In the data rows, 128 means zero.
Each row of this table is followed by its label. One hidden rule gives the labels. It looks at one to three of the table's principal directions, none of them among the few with the most spread.
[139 100  87 133 118 121 157 183  93 150 149 143 107 103 160 141 132 114
 132 119 102 131 115 155 101 119  91 112 120 113 160 152] z266
[155  76  65 157 113 104 100 165 115 142 173 153  60 112 168  95 171 152
 147 106 119 124 143 165 124  87 115 124 133 123 145 140] z266
[149  80  90 157  87 129 107 164 100 164 163 142  93 114 154 110 150 132
 134 124 119 137 128 161 111  94  91 124 137 126 167 138] z266
[139  82  92 155  88 125 119 172  91 170 155 134 110 104 137 132 137 115
 144 129 117 133 117 158 106  97  82 118 139 110 174 147] z266
[134 116 163 100 153  99 126 130 176 113 129 127 121 121 127 137 102 104
 159 125 121 133 129 101 111 146 134 124 109 150 128 139] z690
[112 131 149 129 135 123 116 115 144 121 113 112 148 119  97 139  98 109
 148 145 136 129 124 107 130 131 129 130 131 114 135 126] z208
[115 122 143 153  67 166 114 101  88 170 112 103 188 128  69 155 125 103
 130 157 164 117 109 132 117 101 110 121 179  96 155 140] z690
[104 135 138 143 116 129 117 104 119 129 100  94 173 119  67 151 118 104
 143 151 167 111 122 116 133 106 136 122 163  89 138 127] z410
[152 143 146  88 172 116 146 115 178  92 138 162  93 147 179 106 134 150
 114  99 108 137 148 109 120 167 160 131  84 184  81 130] z190
[145 129 119  94 223  57 134 164 206  59 148 157  43 120 206  83 120 151
 137  94  86 147 164 112 140 159 154 135  53 175  99 102] z410
[146 133 114  88 175 104 165 158 152 105 140 152  98 126 170 138 118 130
 135 101  91 127 126 117 122 158 140 126  84 150 105 148] z208
[110 128 144 126 173  92 124 160 152 106 129 126 100 112 150 114  95 127
 143 130  97 144 131 132 150 150 113 136 105 127 144  96] z522
[150 128 127 116 119 148 126 112 126 149 149 157 119 152 139 131 137 152
 132 107 107 122 119 126 131 147 135 139 123 149  97 156] z266
[133 144 136  94 145 135 159 126 126 137 128 142 140 143 117 172 113 127
 147 109  98 111  99 113 134 168 139 134 118 129  94 168] z266
[126 125 139 128 150 102  98 116 161 112 131 124 111 132 117 115 125 138
 153 123 132 122 138 117 151 127 147 139 128 131 114 118] z208
[130 141 134 102 165 101 149 128 134 129 131 137 128 138 115 160 125 129
 156  98 106 106 110 116 138 160 140 128 117 125  88 158] z996
[148 117 119 110 161  85 121 130 149 127 154 149  93 140 134 133 150 146
 165  85 111 104 126 126 140 140 147 129 120 138  87 157] z522
[122 133 100 122 177  75 144 154 121 119 135 129 107 121 121 150 139 134
 159  96 108 104 117 132 149 139 133 124 117 102 101 145] z190
[117 117 126 146 166  65  91 132 148 114 137 118  94 122 113 109 144 141
 164 109 133 115 140 134 159 118 134 131 135 113 114 109] z996
[107 141 142 145 118 151 129 112  98 141 118 123 155 134 118 129 120 134
 117 141 134 119 122 152 147 132 121 128 162 100 138 110] z190
[109 133 135 134 137 133 140 145 114 124 120 123 136 117 143 126 103 122
 119 144 118 132 126 151 142 134 113 126 139 107 159 101] z190
[106 116 145 153 120 132 111 129 118 130 123 118 130 115 128 114 115 126
 134 150 136 127 132 160 146 117 115 126 166  98 165  97] z996
[109 108 135 168 120 126  91 141 126 125 133 123 104 109 150  82 117 137
 124 152 128 149 146 161 145 111 102 133 145 114 174  77] z996
[109 126 133 140 118 140 125 121 111 132 118 118 136 121 104 142 128 128
 145 139 133 110 117 146 148 125 131 129 167  91 136 130] z190
[131 120 106 127 143 113 134 149 125 120 138 136  99 121 145 127 140 138
 138 115 114 120 128 142 138 128 131 128 126 119 125 133] z766
[136 114 119 120 133 110 122 124 136 125 136 129 109 129 115 142 153 134
 159 110 135 100 124 134 138 120 151 125 149 115 110 153] z266
[150 113 116 107 116 128 147 132 114 151 144 141 124 137 119 166 154 127
 153 100 121  97 106 136 120 131 138 121 145 124 108 181] z522
[132  93 126 142 113 105 108 139 128 133 140 119 102 117 128 118 163 126
 146 123 150 112 136 160 129  96 127 115 166 115 151 124] z996
[114  92 118 159  86 125 114 156  84 165 131 102 133 107  95 151 145 110
 154 141 142 110 107 169 135  93  97 118 185  78 177 134] z522
[105  83 148 171  88 110  85 137 104 159 129  92 136 104  89 128 142 104
 160 150 166 111 124 174 136  80  99 113 205  79 191 108] z522
[121  74 121 181  83 133  97 167 117 124 138 117  85  87 183  60 150 120
  98 166 156 159 166 193 108  69  88 110 163 119 226  64] z190
[142 101  88 154  94 145 130 151 101 130 144 139  99 113 178  90 166 137
  93 133 144 136 151 172 106  87 114 111 144 127 166 112] z766
[179 113  96 105 124 131 157 148 131 132 166 178  75 140 199 109 174 149
 101  86 101 142 140 132  84 140 127 119  81 187  98 164] z266
[174 112  58 112  86 156 172 153  81 160 154 158 110 137 151 157 189 138
 111  93 118 112 111 140  89 113 128 116 119 143 106 199] z208
[175 127  81  87 113 139 181 138 106 147 148 158 116 147 137 174 185 135
 124  79 114 104 106 116  90 137 147 116 106 155  73 213] z208
[171 131  90 107  52 192 156  89  73 181 138 144 160 170  88 186 206 145
 116  96 152  83  95 126 105 113 160 123 164 135  70 222] z208
[167 128  72 105 111 134 154 122 108 141 143 145 114 149 112 166 196 147
 134  83 133  94 112 115 114 119 163 125 123 139  65 203] z410
[171 126  98 107  40 193 160  89  60 200 137 138 178 171  72 203 205 133
 124  96 156  75  84 129  98 111 150 117 178 127  77 233] z266
[106 135 124 150  76 158 129 106  64 171 105  90 192 134  48 180 150 114
 136 142 168  89  95 146 144  99 125 121 201  69 136 149] z190
[ 82 127 135 158 100 126 112 115  87 145  92  66 185 111  31 177 130  99
 166 158 179  82 102 148 165  88 132 121 218  39 160 126] z766
[ 97 138 150 143  94 145 104  72 100 150  93  76 210 139  23 178 131 110
 161 152 195  69 106 133 167  90 160 123 227  57 132 135] z766
[144  99 132 142 121 109 116 145 146 114 145 139  82 116 185  71 161 130
  97 124 144 154 166 152  95 106 113 110 116 165 156  94] z996
[200 140 110  80 107 158 158  95 138 142 160 182 112 184 171 123 197 164
  82  71 125 128 137 101  81 146 163 125  80 222  45 187] z522
[176 129 143  93 110 141 140 101 151 133 147 157 115 165 158 115 179 144
  93  93 139 133 142 112  88 138 151 120 102 204  82 155] z522
[177 114 146 117  85 157 108  85 144 150 157 162 114 170 159  92 181 156
  94 104 148 134 149 129  96 121 144 125 127 199  98 142] z522
[140 116 167 144  66 167 100  78 118 160 130 128 153 152 113 110 163 132
 105 137 171 127 137 142 108 109 129 120 172 150 132 126] z522
[140 135 157 134  61 190 130  74  93 173 125 135 183 160 109 133 151 128
  90 136 163 124 123 136  99 121 124 117 165 145 123 143] z996
[129 137 185 154  50 205  95  40 105 163 115 124 197 165 106  99 143 136
  76 160 193 128 144 145 114 104 134 121 193 142 140 101] z996
[184 114  59 110 108 148 186 169  91 144 168 180  89 136 220 113 183 147
  72  88 107 136 139 156  74 119 117 105  89 173 120 163] z190
[203 126  58  66 178  92 196 170 162  89 169 187  62 139 242 105 175 146
  84  61 103 136 163 110  69 135 158 104  33 212  78 165] z410
[206 157  40  45 156 138 254 169  99 132 163 198 112 159 216 172 174 144
  72  46  77 114 115 108  63 166 149 104  36 194  48 222] z766
[195 157  16  59 140 149 255 184  55 161 161 191 133 154 191 202 169 137
  83  50  69 102  90 121  74 159 130 106  54 157  60 238] z766
[220 147  34  83 153 125 173 151 123 139 198 221  50 185 234  99 204 207
  72  30  61 142 140 108 100 162 145 141  12 235  17 188] z190
[197 150  74  85 120 154 174 132 105 160 171 191 102 184 181 136 188 178
  82  59  83 130 116 110 101 162 139 138  58 208  41 194] z522
[199 174  71  52 163 140 211 141 116 145 166 200 117 187 189 162 156 169
  86  45  60 123 106  87 102 191 150 136  27 211  19 208] z190
[164 166 104  79 134 162 180 126 110 150 142 165 147 170 149 163 128 150
 100  91  86 124 102 100 121 172 140 141  78 171  67 178] z208
[168 172 130  58  97 207 197  84 101 169 124 159 202 185 105 211 123 130
 109 102 109  99  80  85 105 177 161 134 114 161  55 221] z690
[163 153 128  63 138 158 184 122 138 134 134 160 145 160 149 172 117 131
 117 100  95 119 105  96 110 174 153 132  89 171  79 184] z690
[144 141 142 107 106 176 137 112 133 138 128 141 149 151 143 130 109 135
 103 137 118 141 123 114 122 146 134 140 115 161 123 134] z690
[105 124 144 153  95 165  89 105 127 131 110 104 146 124  92 124 107 130
 141 169 145 128 124 133 159 111 134 148 171  98 156 107] z208
[106 115 115 179  83 165  93 146  94 145 125 112 127 112 135  93 115 137
 105 171 129 156 132 162 149  98  90 144 153 104 190  78] z208
[101 131  90 177  71 184 141 167  38 173 120 114 156 110 124 137 118 125
  92 164 112 148 101 170 136 110  67 135 150  80 186 110] z766
[101 107  97 196  96 139 103 181  73 149 136 114 111  98 163  78 123 136
  91 163 121 164 139 189 145  89  62 131 145  95 212  57] z190
[124  97 155 171  50 167  43  46 148 124 107  82 175 133  78  84 150 121
 122 185 247 106 172 142 135  31 171 118 233 106 181  81] z410
[100  79 157 213  19 176  26  70 111 146 107  70 164 112  73  71 156 119
 120 206 242 120 164 181 142  18 129 119 255  76 223  58] z410
[145 118 159 122  93 161  96  81 174 105 120 125 123 139 130  95 146 133
 111 149 170 139 157 111 111 108 164 131 142 168 128 117] z208
[140 115 156 140  32 206 103  75  99 180 123 123 173 153  80 147 151 127
 120 151 162 120 109 131 112 110 129 134 184 133 133 160] z266
[102 106 126 176  70 159  93 141  93 153 118  97 135 107  97 122 129 120
 129 170 142 141 118 156 142  94  94 137 172  91 186 105] z690
[ 86 102 121 214  49 173  51 123  81 155 114  87 125 107  79  95 143 142
 129 187 156 144 126 173 170  74  94 153 200  70 193  79] z208
[100 107  96 202  67 159  67 137  76 157 127 100 118 114  97 100 148 151
 127 165 142 136 124 171 172  78  97 151 181  77 176  91] z208
[ 86 109  80 216  92 133  60 159  79 140 125  92  98  99 102  87 141 155
 132 168 132 144 131 174 188  74  91 156 168  64 184  68] z410
[107 104 106 199  55 166  66 122  74 168 130 102 130 123  91 104 156 149
 125 162 154 128 124 173 164  74 102 145 195  82 173  98] z266
[ 83 103 102 225  66 152  59 163  70 152 121  85 115  96 114  73 132 141
 105 188 143 165 136 185 169  66  66 149 174  76 221  44] z410
Here are more rows. What is the label of each one?
[162 168  96  53 178 121 211 120 118 134 137 168 146 163 119 214 136 137
 153  60  84  77  86  89 121 189 172 124  89 136  24 232]: z190
[132 160 149  93 177 109 150 123 174  91 116 133 132 136 146 123 101 121
 110 121 116 150 141  83 115 163 144 130  67 171  98 118]: z410
[ 79 121  56 221  88 134  70 152  40 164 119  75 156 107  67 120 130 146
 138 168 155 107 116 183 208  50  96 147 205  18 191  74]: z766
[ 78 101  85 215 130  89  63 180 111 107 119  81  94  71 124  67 112 126
 133 178 144 159 156 164 168  62  83 137 145  65 216  37]: z410
[160  97 120 115  75 136 140 127 105 170 143 130 134 137 101 169 183 111
 143 104 149 102 107 133  88 107 127 108 155 136 119 194]: z266
[155 134 150  93 123 151 158  97 141 124 133 156 126 152 156 131 156 137
 108 106 134 117 134 128 101 150 157 115 129 166  93 156]: z996
[119 116 171 150  75 171  80  81 146 128 110 103 159 131 105  99 119 120
 113 176 180 138 148 129 126  94 138 131 174 132 167  92]: z208
[141 135  83 159  44 203 127 112  35 207 141 139 170 159  96 154 161 155
 101 127 125 117  91 149 134 112 102 142 160 109 117 166]: z522
[137 123 156 144  71 171 107  72 110 161 131 140 138 152  98 126 173 142
 121 125 151 123 123 131 109 129 132 128 161 141  98 158]: z522
[132 140 189  74 160 112 174 116 153 132 121 138 164 137 121 177  92  90
 149 111 115 113 108 104  98 179 132 108 117 145 108 163]: z522
[119 113 185 147  51 181 134  96  85 179 118 123 171 131  99 145 150 100
 110 149 158 130 111 155  82 127  95 105 184 123 155 146]: z522
[142 128 108  94 188  85 167 188 154 105 146 154  82 112 186 130 103 123
 134 102  68 150 127 113 113 165 112 128  53 157 121 137]: z690
[148 125 119 102 137 137 131 113 159 108 134 147 108 134 137 133 131 139
 144 117 121 119 131 107 127 138 164 136 116 145  97 158]: z208
[141 132 107 109 103 170 169 136  85 163 137 152 137 140 126 177 135 134
 133 112  93 112  89 135 120 155 122 132 131 119 106 189]: z266
[ 96  99 186 166  86 131  59 106 151 128 105  77 149 109  79 105 109 100
 147 184 180 140 141 136 140  86 116 131 187 107 195  75]: z690
[134 118 156 120 106 143 120 105 137 139 129 132 128 136 109 140 140 125
 143 126 132 122 119 122 117 138 135 129 144 139 115 154]: z266
[114 152 155  91 177 103 153 136 174  81  98 101 150 118 126 142  85  98
 126 142 136 132 136  96 131 141 150 124 103 136 136 103]: z410
[123 151  77 131 142 125 134 142 114 114 117 113 136 128 113 137 128 139
 119 129 128 124 125 112 153 114 141 141 110 111 116 123]: z410
[ 98 156 124 119 165 120 151 122 118 115 104 112 164 121  91 170  90 117
 157 133 121  99 107 119 161 145 145 131 143  74 116 136]: z766
[108 185 160  68 216  96 198 129 146 103 102 130 174 135 113 191  63 102
 147 108  90 110 100  85 137 202 144 123  85 119  81 150]: z190
[135 100 134 120 136  93 124 140 157 108 129 116 109 110 134 123 144 107
 145 125 155 118 146 133 109 103 140 107 141 130 147 126]: z208
[126 111 139 133 151  92 111 154 165 103 135 127  87 108 158  93 120 121
 131 132 120 156 150 125 118 126 114 126  98 150 150  98]: z690
[110 165 167  91 184 114 164  97 164  84  96 121 165 129 118 149  90 107
 132 131 140 112 134  99 127 160 165 115 121 122 103 123]: z766
[109 143 147 124 147 128 147 108 122 115 111 123 152 126 118 141 117 121
 133 132 141 105 127 139 137 138 144 116 157  98 124 123]: z190
[ 98 115 168 152 138 103  71 102 168 102 111  96 124 113  91 104 113 122
 162 156 160 125 146 127 158 109 142 135 165 104 149  87]: z208
[166 109 129 107 115 137 123 122 168 112 143 144 107 134 172  97 140 129
 106 126 143 144 156 116  93 112 146 122 106 182 134 128]: z208
[165 134 168  62 166 109 181 121 172 116 142 168 124 146 178 139 122 111
 118  89 109 130 134 102  73 177 142 104  79 195  90 164]: z522
[112 125 163 102 251  14 122 167 213  63 137 132  65 104 171  98  85 122
 174 102  90 137 154 117 154 168 135 126  76 142 122  83]: z996
[108 143 155 124 126 131 156 127  98 156 113 118 176 126  91 174 103  97
 137 132 121 121  97 123 115 152 102 117 137 104 131 148]: z522
[128 171 160  65 221  84 172 112 183  87 118 145 141 143 131 160  83 121
 152  95  98 113 123  78 134 194 167 127  76 149  63 149]: z190
[ 79 139 192 146 155 110 122 129 143 107  99 103 144 103 122 110  81 101
 126 163 131 152 137 137 134 148 101 121 137 108 169  69]: z996
[ 98  95  82 222  23 181  66 138  47 169 120  83 128 106  84 101 179 143
 109 180 173 133 125 191 159  43  91 140 213  62 201  90]: z410
A new table starts here. A hidden rule labels the rows of this table. It goes by one to three of the table's principal directions, not those with the most spread.
[117 132 116 144 127 117 139 154 129 108 147 114 131 125 130 142 115 145
 148 121 155 112 116 161 149 139 138 105 121 151 135 112] 4
[124 113  83  81 201 162 124 126 128 159 147 121 120  76 154 118 133 159
 143 130 132 179  98 130 175 169  84 145 116 122 104 173] 5
[116 124  97 152 162 102 151 174 123  94 161  88 130  97 119 162 100 165
 168 107 176 135  99 165 167 156 140 101 109 170 143  96] 5
[144 153 143 120 111 141 107 106 104 149  81 159 140 126 116 125 122  95
 101 122 102 147 150  97  86 146 110 139 129 131 113 126] 6
[122  92 119 125 160 118 137 127 152 122 163 106 112 134 144 129 151 169
 151 132 142 122 106 140 145  95 124 133 136 124 125 159] 5
[139 111 124 107 167 136 135 134 136 126 155 136  82 113 110 145 140 152
 137 101 122 181  99 120 142 127 147 140 128 110 141 103] 4
[123 128 114 138 133 107 133 124 134 120 103 170  73 128  71 178 144 120
 123  69 155 157  96 123 108 142 139 151 131 174 103  91] 6
[124 118 120 135 149 140 140 155 108 121 157 139  83  99 120 160 137 166
 153 111 135 179  92 150 165 157 113 137 111 145 131 103] 2
[102 146 164 127  77 118 136 138  59 126 121 163  66 109  83 148 159 130
 140  76 142 146  86 153 158 175 148 147 120 195 140  83] 5
[136 126 173 139 113 131 134 122 101 119 130 146  79 145 114 161 155 148
 145  98 124 148 115 144 122 124 138 122 126 141 135 104] 2
[131 127 150 125 109 138 123 145 108 126 166 109 154 130 173  96 129 166
 146 160 107 101 132 157 142 112 121 108 133 121 155 149] 2
[138 148 202 109  55 127 111 124  55 139 126 164 108 125 105  97 152 123
 111 118  71 142 125 108 105 125 156 151 143 137 175  92] 5
[157 100 168  90 131 123 120  88 165 137 132 157  79 165  90 110 166 105
  90 111  74 160 131  57  76  54 189 169 164  53 156 109] 2
[123 161 139 191  58 122 127 154 123 101 114 133 174 164 154 141 100 121
 133 154 141  57 162 178 104 125 110  81 122 161 121 115] 4
[117 130 133  90 140 111 131 108 105 142 109 121 111 103  90 115 138 106
 120  93 139 146 110  99 142 152 160 151 130 144 137 122] 4
[121  83  56 129 233 130 158 165 182 106 192  91  93  92 132 170 119 184
 168 118 173 180  81 151 194 137 123 126 109 113 122 123] 2
[108 106 130 108 133 112 135 124 122 132 152 107 118 118 130 104 152 146
 139 129 138 114 105 130 160 117 140 147 136 136 139 153] 5
[135 154 205  93  67 153 108 113  23 163 111 170  95  98 108  97 159 117
 112 116  64 180 121 102 131 166 128 165 127 139 163 104] 2
[109 153 110 165  86 118 130 141 140 115 108 112 187 148 155 120  98 105
 127 157 158  49 159 163 126 135 114  93 123 155 111 144] 4
[135 112 158 130  92 129 119 105 165 131 143  95 185 183 183  65 133 116
 111 200  93  48 181 117 105  47 136 114 152  60 147 183] 3
[137 145 134  94 124 130 107 100 108 157  88 145 145 112 110  99 125  91
  96 121 103 144 140  81  99 144 128 153 137 126 124 137] 3
[136 130 193 141  68 123 125 132  88 119 142 147 104 148 119 121 152 138
 127 130  90 126 129 128 111 101 149 135 138 126 167  98] 2
[110 133  97 126 142 106 137 131 120 128 104 130 115  95  80 145 118 100
 120  97 158 152 109 108 144 169 139 152 117 163 119 102] 5
[103 101  57 184 179 111 166 181 196  80 183  57 158 131 169 165  90 170
 177 158 204  81 122 196 190 121 117  75 105 132 116 140] 2
[117 148 102 169 122 119 138 136 137 113  92 135 135 134 113 173 104 103
 130 113 171 115 137 148 123 161 112 108 110 167  94 109] 4
[125 117  75 180 175 122 147 148 199  92 143  77 175 161 182 169  93 161
 169 150 194  66 147 192 134 109  99  57 115 136  88 164] 1
[122 139 182 177  70 149 138 156  79 106 157 134 108 153 169 156 146 181
 174 140 130 102 125 211 153 132 102  83 113 160 139 118] 3
[144  93 129  85 186 143 129 111 148 142 158 125  86 119 126 122 154 152
 131 117 106 183 106  98 139 105 141 153 137  79 138 140] 6
[107 116 104 171 119 125 144 159 145 107 155 127 119 134 145 154 131 156
 151 143 158 104 113 177 159 127 102 120 118 154 112 131] 2
[157 121 154  35 157 137 100  70 109 180  94 178  77 100  61  91 163  83
  70  84  59 225 113  14  84 125 167 210 155  80 145 114] 1
[ 92 128 110 132 129 112 149 154 107 115 150 106 112 100 122 137 131 149
 160 108 177 114  91 173 192 167 136 121 113 180 132 121] 5
[123 102  68  77 221 118 140 116 182 136 138 102 111  98 102 126 123 120
 124  97 160 163 100  94 156 136 162 146 130 101 120 136] 4
[ 96 137  85 152 131 114 146 145 129 118 109 136 107 105  95 167 118 109
 134 101 183 133 105 149 165 181 120 135 106 180 100 104] 6
[175 114 201  87  97 132  92  56 149 158 102 158 136 193 130  71 167  96
  73 149  38 116 175  44  23  26 156 158 180  44 145 161] 4
[119 130 158 130 100 124 131 152  84 119 164 100 144 117 154 103 130 163
 154 145 121 105 121 161 160 130 133 110 125 144 165 131] 4
[ 99 123  30 195 183 135 162 202 178  85 175  77 163 105 180 184  73 178
 185 156 215 100 114 225 206 173  76  65  84 163  92 134] 2
[136  95 104  80 194 115 130 106 171 138 144 113 108 118 106 114 141 129
 118 108 127 159 107  82 126 100 163 157 146  91 134 140] 1
[109 131 140 158 103 121 146 169  95 101 165 116 110 119 136 150 130 169
 168 120 153 115 102 189 173 148 131 104 113 171 148 101] 1
[122 115 104  67 164 125 114 105 124 163 122 133 124  87 110  88 144 118
 108 116 115 160 103  81 137 141 127 179 141 126 123 158] 6
[123 121  80 159 144 109 132 129 189 115 113 104 176 149 140 134  99 107
 118 155 157  82 155 125 109 105 114 115 129 121  98 152] 5
[135 127 155 117 100 141 112 101 127 148 117 129 155 151 157  88 141 114
 110 164  95  99 158 111 107  98 114 134 142  97 128 169] 4
[133 129 176 101  94 122 115  93  88 152 101 151 108 127  95 100 158  98
 100 118  89 148 132  76 104 120 145 173 143 122 145 125] 5
[151 165 216 157  14 133 101 114  83 129  99 137 195 184 165  80 121  98
 102 184  63  55 201 124  60  84 125 100 145 109 159 134] 4
[143  74 119 121 186 121 141 113 214 111 177  86 125 175 160 123 144 163
 143 149 131 104 133 125 120  38 153 112 150  57 135 167] 6
[117 113 138 109 111 120 125 125 120 137 147 128 122 123 128  94 150 133
 122 140 112 118 115 118 142 110 138 155 142 123 144 142] 6
[160 141 182 102  90 142  95 100  95 155 107 161 144 140 129  87 141 111
  92 144  53 141 155  79  66  99 126 151 151  97 147 134] 6
[164 140 180 144  60 121  97  99 152 128 102 155 175 202 146  94 129 100
  86 164  67  67 189  96  20  42 138 118 168  87 137 140] 2
[123 126 136 156  90 118 124 117 158 120 119 116 170 177 163 111 128 119
 123 166 133  49 162 146 101  82 117 106 142 121 114 166] 6
[151 154 217 125  30 112  96  69 100 145  62 172 144 193 108  92 155  70
  77 127  70  79 178  78  24  72 155 142 166 120 138 131] 4
[110 114  33 191 191 120 156 164 212  92 140  84 163 135 161 187  81 145
 161 148 211  91 134 184 158 138  88  79 100 142  74 147] 2
[125 135  72 131 165 130 121 123 147 142  94 115 177 104 138 127  95 104
 116 146 147 128 146 111 124 159  84 131 115 136  89 160] 5
[115 131  66 131 161 135 130 138 159 134 120 120 155 107 139 131 102 116
 124 141 157 124 129 134 148 157  99 126 115 134  96 148] 2
[138 131 160  62 117 138 105  92  89 169 108 178  85 105  86  92 166 104
  91  97  75 185 107  66 108 136 148 191 149 117 142 121] 2
[133 136 203 142  61 132 126 142  63 119 152 140 106 137 132 120 151 154
 142 134  90 129 125 147 129 117 139 125 131 137 173  99] 5
[133 150 199 140  27 123 106 116  83 133 113 158 148 166 141  90 149 118
 109 151  81  73 155 131  81  93 130 129 152 141 149 133] 1
[139 127 177  96 116 131 127 100  98 141 112 167  57 129  71 137 165 106
 109  79  99 187 110  85 114 129 173 166 137 114 150  84] 1
[130 146 154 114 108 131 123 134  69 138 118 144 111  93  97 124 128 117
 121 109 105 173 117 108 136 167 138 149 119 144 154  91] 2
[155 109 136 121 163 135 131 132 150 120 158  98 138 132 139 119 113 137
 127 151  99 155 147  99 121  93 150 120 129  61 161 118] 2
[120 127  68 207 141 104 148 150 214  84 117  90 187 174 153 172  78 114
 138 158 192  50 168 166 109 101 112  71 117 131  88 136] 2
[138 103 103 104 193 123 136 130 154 125 153 107 110 107 113 135 124 143
 134 113 132 172 108 103 141 121 149 139 128 101 139 120] 2
[101 132 107 115 136 120 144 135 105 133 114 144  78  84  70 149 135 101
 123  85 156 175  91 116 176 188 147 164 110 161 126  87] 3
Here are more rows. What is the label of each one?
[174 111 160 114 131 126 104  88 185 131 125 133 155 195 150 100 138 126
 100 150  77  98 170  86  34  28 148 119 170  57 135 158] -> 2
[145 101 133 136 151 107 134 112 186 108 142 107 131 177 136 135 135 141
 132 130 133  98 141 121  91  58 156 110 149  94 131 141] -> 4
[118 107 119  51 171 128 124 102 113 164 136 135  84  80  93  95 162 123
 115  96 115 186  84  79 161 147 152 189 139 117 139 141] -> 1
[ 91  99  68 169 179  96 174 192 154  78 194  73 104  97 123 179 110 184
 187 113 210 126  76 194 217 151 141 104 101 170 137  99] -> 5
[141 136 196  78  75 152  93  67  79 182  91 154 143 142 147  54 169  97
  89 159  54 119 160  77  91 105 112 167 152  95 134 185] -> 5
[155 144 157 103 107 124 101  81 131 151  73 156 149 155 108 102 130  76
  81 122  86 124 164  65  49 100 144 145 153 102 124 134] -> 1
[116 120 117 136 127 119 134 140 132 120 143 123 123 125 131 132 133 144
 139 127 143 117 114 146 144 127 125 129 128 146 126 131] -> 6
[ 87 113  14 157 214 120 167 183 171 102 156  93 112  71 118 191  91 153
 170 106 227 153  78 181 222 202 104 115  86 176  89 113] -> 1
[147 122 178 137  92 120 125 137 132 107 167 108 148 169 155 102 129 152
 135 155  95  87 149 139 104  65 164  98 148  92 177 120] -> 4
[130  96 115 124 168 127 138 134 160 118 165 121  96 133 133 145 146 166
 147 121 136 145 103 139 142 102 132 131 133 113 127 135] -> 6
[101 123  68 178 149 139 151 167 154 109 145 109 136 114 156 168 105 147
 157 152 181 115 121 186 185 164  79 105  96 152  93 136] -> 2
[103 108  80  94 177 123 143 131 145 138 142 125  87  85  95 131 139 124
 128 100 158 168  84 115 183 161 143 165 120 134 120 123] -> 2
[143 132 143 132 118 148 116 123 121 137 125 140 138 138 150 122 130 133
 123 149 100 133 145 126 110 120 102 125 129 111 123 141] -> 6
[128 137 140 136 113 133 128 145 109 122 146  94 171 126 165 104 109 142
 142 162 122  98 147 150 144 128 122  98 121 122 149 142] -> 3
[108 117 102 123 153 124 142 110 156 132 114 114 119 133 127 138 136 115
 134 118 169 112 123 135 152 136 127 128 123 134  98 155] -> 3
[106 162 138 147  63 128 125 152  91 124 126 115 181 127 163  97 108 123
 135 159 137  60 145 175 150 153 116  97 120 165 138 138] -> 4
[142 177 168 188  52 145 118 145  79 116  91 159 153 149 139 156 102 111
 125 142 111 112 168 157  91 155  95  92 110 158 124  92] -> 6
[166 136 230 115  24 128  87  69 138 146 105 137 199 226 175  32 149  87
  74 198  31  27 215  79  17   4 157 120 185  45 165 178] -> 4
[154 118 132  90 133 130  99  88 164 155 111 142 158 150 135  78 135 100
  83 153  77 120 157  64  66  73 133 156 162  72 125 166] -> 5
[145 132 102 103 181 133 118 120 136 140 115 116 152 106 130 127 105 128
 125 120 128 155 132 106 113 144 118 123 125 121 117 140] -> 3
[144 130 168  96 105 135 110  99  99 153 105 182  79 126  84 119 163 104
  93 101  78 180 119  74  93 122 145 180 145 114 139 103] -> 6
[141 124 129 128 126 135 115 128 154 129 149  81 212 152 200  74 105 143
 130 198 106  63 173 136 113  81 110  92 140  84 139 187] -> 1
[130 116 172 122 117 140 135 130  92 127 152 159  49 126 106 153 171 160
 146  95 111 178  91 140 146 130 141 147 127 134 147  96] -> 6
[ 85 123 105 182 131 118 176 202 108  76 190 108  68 103 122 201 127 194
 202  91 210 130  64 237 230 182 136  88  90 204 137  72] -> 4
[151 107 168 128  99 120 115 105 166 125 144 120 154 187 154  86 144 127
 107 170  81  80 164 101  74  33 151 128 164  64 152 155] -> 6
[128 171 189 165  19 112 114 105  83 127  56 185 124 170  87 138 138  65
  91 111 109  94 160 113  62 129 139 136 137 168 123  89] -> 2
[142 136 178 134  96 151 120 133  79 132 138 148 112 129 143 128 144 153
 138 135  90 150 130 140 123 131 111 126 124 128 146 118] -> 2
[170 134 165  26 164 162  95  70  96 187  95 182  79  97  78  93 156  90
  76  85  46 242 120  23  85 139 158 192 148  67 147 112] -> 4
